In the data rows, 50 means zero.
Here are some points:
tensor([32, 84, 32, 68, 49, 49, 51, 42])
tensor([50,  0, 51, 50, 32, 30, 91, 99])
tensor([74, 35, 45, 79, 56, 61, 46, 22])
tensor([65,  0, 75, 75, 45, 26, 70, 60])
tensor([52,  0, 78, 53, 44, 31, 53, 69])
tensor([40, 26, 50, 99, 68, 47, 71, 38])
tensor([64, 70, 33, 68, 57, 44, 57, 18])
tensor([66, 55, 60, 57, 81, 65, 68, 76])
tensor([82, 56, 76, 35, 33, 45, 33, 86])
tensor([24, 67, 49, 58, 24, 62, 74, 66])
tensor([56, 90, 26, 63, 30, 59, 78, 17])
tensor([57, 53, 46, 74, 85, 67, 33,  8])
tensor([38, 92, 33, 63, 34, 50, 57, 72])
tensor([74, 58, 78, 51, 55, 47, 32, 19])
tensor([42, 57, 53, 36, 44, 35, 56, 99])
tensor([26, 48, 54, 60, 60, 38, 57, 26])
tensor([39, 49, 59, 43, 15, 65, 50, 50])
tensor([53, 41, 43, 40, 60, 26, 75, 47])
tensor([78,  1, 69, 60, 79, 42, 62, 68])
13 more points follow, each with its number after it:
tensor([62, 20, 39, 54, 48, 56, 68, 75]) 0
tensor([45, 73, 18, 11, 55, 44, 96, 99]) 1
tensor([69, 47, 55, 66, 67, 33, 14, 23]) 2
tensor([86, 42, 44, 47, 66, 53, 39, 96]) 3
tensor([55, 53, 50, 76, 68, 48, 42,  0]) 4
tensor([72,  0, 41, 71, 44, 50, 76, 98]) 5
tensor([45, 59, 46, 62, 32, 28, 96, 58]) 6
tensor([75, 46, 51, 49, 77, 63,  6,  0]) 7
tensor([54, 17, 64, 35, 48, 46, 63, 89]) 8
tensor([53, 46, 39, 69, 70, 29, 54,  7]) 9
tensor([57, 63, 69, 57, 57, 57, 34,  0]) 10
tensor([56, 84, 60, 30, 39, 58, 68, 42]) 11
tensor([59, 80, 23, 43, 42, 76, 52, 44]) 12
Which two of these numbered points are nearest to each point below, looking only along the 3 directions in which the first points spread most? Their numbers follow each, nearest first.
tensor([37, 52, 40, 56, 32, 32, 85, 60]) > 6 0
tensor([32, 50, 39, 59, 10, 58, 43, 99]) > 1 6
tensor([33, 61, 29, 67, 27, 60, 48, 72]) > 6 11
tensor([82, 66, 48, 45, 75, 41, 36,  0]) > 10 7
tensor([54, 18, 58, 42, 67, 67, 19, 25]) > 2 10
tensor([51, 94, 40, 73, 55, 38,  5, 17]) > 10 12
tensor([68,  2, 78, 66, 52, 25, 33, 67]) > 8 3
